Each row is where one point has got to under a steady rotation. How many steps took it there?
The counts run from 0 to 177.
[122 174  87 177 141 129  96 142 164 168  97 130 154 141 122 168 134 145
 128 143 127 103 107 126 113 146 128 181  98 127 122 134 151 108 120 162
 129 172 124 157 144  82  82 126  79 152 149 134 103 107 166 139 116 145
  88 149  85 151] -> 91
[ 73  79 128 112 116 115 131 168 109 145  96 179 147 123  90 110 114 127
 130 119 125  83 150 112  88 109 162 115 104 136  94 110 141 134 117 126
 150 116 120 134  76  89  89 136 135  94 131 136 142 174 117 135 125  64
 170  86 139 114] -> 166
[119  97 139 120 112  83 150 134  95 132 125 143 114 133  89  98 134 173
 103 140 137 102 117  86 104 117 149 123 133 175  94 102 127 144 134 186
 169 101 107 103  68 143 101  99 132 128 105 106 150 129 131 125  88  69
 128 107 135 110] -> 151
[108  91 119 116 119  94 143 117  87 154 108 165 134 116  92 108 115 163
  87 146 116 111 145  96 100 127 139 115 114 147 115  94 128 136 141 148
 159 114 115 133  74  96 111 102 130 135 114 121 179 159 128 108 107  46
 174 121 146 104] -> 153
[156 103 109 141 122  82 143 164 102 123 170 114 143 138 149 102  87 148
 170  99 134  69  87 128 138 124 157 164 156 125 118 138  99 169 106 139
 130  87 133 148 119 124 150 163 174 148 120 125 162 121 164 108 142 162
 100 126 113 143] -> 84
[ 98 133 142 181 105 129 114 109 192 133 117 126 137 115 105 155 160 170
  80 136 132 146 152 127  90 124 136 154 118 160 135  98 128  96 103 165
 132 142 118 101 103 140 107 139  81 130 128 108  80 108 100 142  97 109
  71 113 101 148] -> 13
[148  95 132 167 112 134 157 123 153 149 107 153 121 122 152 148 117 151
  64 146 151 105 151 140 140 155  93 193 175 133 149  91 122 113  96 157
 163 120 127 112 121 129 111 144 141 180 131 102 111 128 133 117 108  96
  90 102 148 170] -> 172
[115  98 104 109 143 162 140 141 111 176 128 141 129 113 117 126 109 101
  99 113 111 157 123 155 105 102  80 146 134 157 146 161 144 149 145 101
 104  75 142 148 127 124 136 126 139 173 144  95 128 194  82 119 142  84
 183  92 168 106] -> 144
[ 80 139 152 150 118 130 110 167 143 176 131 128 109 136  59 113 130 122
 112 128 124 125 184 163  65 112 112 123  94 136  65 124 142  96 153 124
 109 154 112 112 115 148 121 118 144 125 159 154 131  80 162 141 146  71
 141 135  81 128] -> 44
[125 103  89 110 134 147 137 127  99 165 138 141 144 110 125 126  93 118
  88 126 119 163 133 133 111 112  81 148 134 150 152 144 131 148 145  95
 113  83 141 154 119 116 139 128 142 176 134  91 160 200  86 114 123  72
 187 115 170 107] -> 143
[ 92 141 153 145 109 160 132 156 156 139 173 126 148  99 110 135 101  99
 128  86 103 131 169 167 103  97 108 144 135 144 115 116 132 132 108  77
  93  92 162 167 130 150 141 148  95  99 133 132 101 122  54 130 144  95
 167 124 130 137] -> 21
[143 137 118 140 139 170 130 186 149 150 143 123 110 143 116 134 100  84
 151 114 142  82 124 175 123 121  93 183 162 140  81 165 130 135 104 123
 105 115 118 134 149 153 122 149 171 173 148 131  99 100 184 142 158 141
  87 108 116 156] -> 68
[124 184 141 150 109 114 143 119 105 182 163 121 122 134 118 138 121 148
  92 149 122 149 146 151 138 126  87 170 130 179 122 140 164 127 160 173
 135 113 141 161 161 146 110  86  48 154 131 112 123  80 104 138 102 100
 142 163 110 137] -> 125
[107 145 130 159 115 114 148 155  93 190 161 123 149 150 133 128 104 122
 127 113 126 144 148 182 148 115 110 163 114 130 140 175 157 142 160 107
 111 103 160 189 169 113 151 124  73 137 147 114 156 124  98 140 127 137
 171 170  98 140] -> 111
[108 121  81 134 148  99  92 153 125 154  97 148 165 136  93 115 102 136
 136 121 113  83 121 109  98 128 162 130  76  98 104 113 119 114 127 118
 140 146 120 156 100  62 107 141 154 138 136 155 176 135 189 105 137 109
 154 150 105 126] -> 75
[115  81 150 172  97  89 151 113 132 140 151 127 137 115 135 112 114 183
  67 116 136 145 190 148 116 130 129 137 137 122 174 105 102 126 133 117
 143 105 162 108 105 130 182 165 131 148 133  89 166 124  76 109 112 100
 140 155 106 148] -> 17
[126 125 124 151 108 125 108 115 183 101 144  99 139 100 102 129 140 178
 107 125 114 142 128  99  68 106 141 129 132 166 118  89 105 129 110 154
 115 120 104  75  76 156 123 155 137 133 131 106  95 115  93 121 115 117
  71 102 110 112] -> 26
[115 113 106 141 121  99 145 170  91 158 163 123 153 145 149 118  88 132
 164  81 120 120 106 158 143 116 140 169 127 111 143 159 120 175 135 104
 110  87 159 194 147 107 159 162 113 133 135 123 164 144 120 122 145 156
 154 151  95 139] -> 98
[123 118 131 158 116 146 141 122 166 155  87 172 124 115 134 157 116 134
  64 154 153  96 155 141 127 152  97 185 162 143 142  99 129  99 101 160
 161 131 125 116 120 115  89 118 120 176 129 110 109 132 135 127 104  81
  94 106 149 171] -> 171
[111 101 107 128 147 175 113 182 142 154 135 117 122 124  84 115 107  92
 143  92 125 128 132 166  73  98 113 142 111 130  92 147 118 136 129  91
  72 100 112 115 115 141 145 157 201 148 167 132 107 136 159 125 176 110
 131  97 121 115] -> 54
[112 168 116 151 126 120 141 149 104 177 170 120 148 139 146 140 102 107
 139 101 114 139 133 178 152 116 105 182 129 152 129 167 156 151 150 113
 110  93 160 202 166 124 136 115  54 135 135 119 135 111  96 142 119 134
 161 155 111 147] -> 112
[145 119 108 134 126  90 109 157 118 109 153 122 139 138 104  91 108 157
 168 115 130  50  98  98 117 125 164 140 149 135  70 103  99 155 112 156
 144 113 107 125  80 112  97 147 172 125 115 151 155  94 188 113 126 129
  93 133  91 130] -> 72
[ 77  98 146 168 108 107 122 133 116 156 139 129 125 119  82 111 123 166
  83 119 130 160 184 142  75 111 136 104  88 119 143 106 112 103 162 107
 121 133 133  95  97 128 155 140 156 138 159 120 163 125 118 111 137  84
 162 151  87 122] -> 30
[110 101 132 150 107 113 111 115 173 114 142  97 135 104 101 119 147 192
  96 121 125 146 136  98  58 109 148 118 122 163 134  91  92 126 119 150
 128 129 111  60  69 148 139 156 151 131 132 103 118 115 115 121 111 106
  75 119 102 119] -> 27
[105 151 117 139 130 134 118 175 122 151 166 110 166 137 127 124  97 107
 190  87 110 102  97 162 120 103 149 164 110 139 110 171 144 170 128 106
  93 104 146 208 151 105 128 141  83 111 132 131 123 133 113 148 142 154
 147 135 102 133] -> 100
[107 134  74 146 146 117  86 147 138 173  98 148 164 136 101 129  97 119
 130 134 118  87 137 132 101 136 145 149  71  95 115 133 132 115 127 107
 139 156 125 155 116  46 102 138 138 140 148 155 175 137 183 106 147  99
 165 150 105 139] -> 76
[147 153 114 135 133  95 105 132 130 133 140 130 122 120 101 110  99 166
 110 147 134  70 138 102  97 142 135 137 135 132  80  76 104 103 128 153
 151 144 105 108  94 128  88 120 167 145 115 146 181  62 180 105 113  86
 105 153 105 143] -> 60
[156 174 136 131 128 156 108 114 164 107 184 102 120  87 122 136  82 131
 109 132 111 123 154 149 104 113  76 158 178 170 111  95 111 115  94 123
 105  93 150 128 116 176 114 149 137 156 114 128 118  88  82 102 136  83
 105 119 144 132] -> 36
[ 89 118 133 147 122 150 118 145 165 169  71 183 136 119  98 156 125 114
  87 149 132  91 155 142  94 137 108 167 111 142 114 102 160  94 104 132
 150 154 124 139 109  99  69 105 103 140 135 123  99 149 136 144 123  70
 129 100 135 152] -> 169
[ 97 152  91 151 144 129  94 171 152 168 100 138 178 140  90 149 128 113
 170 117 112  95 106 133 106 120 156 156  67 126 100 150 146 124 120 132
 111 154 115 183 132  71  94 127  91 113 152 154 116 132 166 151 141 127
 123 141  87 134] -> 89
[147 144 127 137 144 160 136 185 145 130 144 118 117 145 108 116 105 100
 152 109 145  77 106 151 121 127  99 174 168 142  78 141 122 138 108 145
 109 112 113 122 138 155 100 148 175 157 142 133 107  90 182 138 149 141
  69 106 114 148] -> 69
